In the rows, 128 means zero.
One turn moves each row of this set onto another row. After a few examples, where does it send each row asked below?
K_342: [ 95 128 129 140 114 122 137 141 140 160 127 124 128 110 114 102  87 174
 134 138 143 131 132 116]
K_678: [103 123 131 124 119 143 133 161 130  60 138 154 119 104 144  72  90 143
 120 140 152 152 152 123]
K_612: [103 115 132 117 115 136 127 157 134  56 132 147 124 110 145  75  86 148
 136 127 159 155 145 119]
K_626: [ 94 122 128 134 114 124 134 139 138 159 129 122 121 110 116 101  92 176
 138 138 144 125 134 123]
K_555: [104 128 134 130 118 136 135 161 136  59 132 152 134 107 142  75  80 142
 123 132 154 163 143 110]
K_140: [141 122 128 143 112 130 148 126 137 136 141 141 125 129 162 104 104 176
 125 137 143 128 124 120]
K_760: [ 86 117 129 131 111 122 134 196 146 111 119 128 115 119 135 125  83 119
 130 127 156 139 132 124]
K_904: [ 98 118 128 136 114 127 127 137 138 122 130 133 128 117 138  46  89  96
 130 137 150 126 129 126]
K_149: [ 84 112 127 126 112 126 132 195 142 111 123 128 105 118 137 123  91 120
 130 130 156 131 137 132]
K_194: [ 94 128 128 140 116 126 138 141 137 161 131 126 121 107 115 100  93 173
 129 144 141 125 137 122]
K_279: [141 122 128 144 112 128 147 126 138 136 139 140 128 130 162 105 101 176
 127 134 144 130 121 117]
K_874: [ 98 113 128 132 113 123 124 135 139 120 127 129 129 120 139  48  87  99
 137 130 153 127 126 125]
K_728: [ 98 119 129 138 113 123 128 137 140 121 127 131 134 118 137  48  83  96
 132 132 151 131 124 120]
K_941: [ 85 121 128 134 114 127 137 198 143 113 123 132 110 115 135 123  88 116
 120 136 152 135 137 128]
K_548: [141 124 129 146 113 130 149 127 138 137 141 141 128 128 161 104 102 174
 123 137 142 130 123 118]
K_12: [117 128 128 149 134 134 175 139 146  81 138 133 132  98 142 106 108 134
 120 156 142 165 126 124]
K_732: [115 106 122 128 131 138 163 132 139  76 142 126 110 102 148 103 124 143
 138 151 148 146 134 145]
K_940: [118 108 127 133 127 123 163 131 150  73 129 118 134 110 144 111 105 145
 151 132 154 166 116 124]

K_941 turns into K_149
K_194 turns into K_626
Now find these:
K_548 turns into K_140
K_732 turns into K_940
K_612 turns into K_555
K_904 turns into K_874

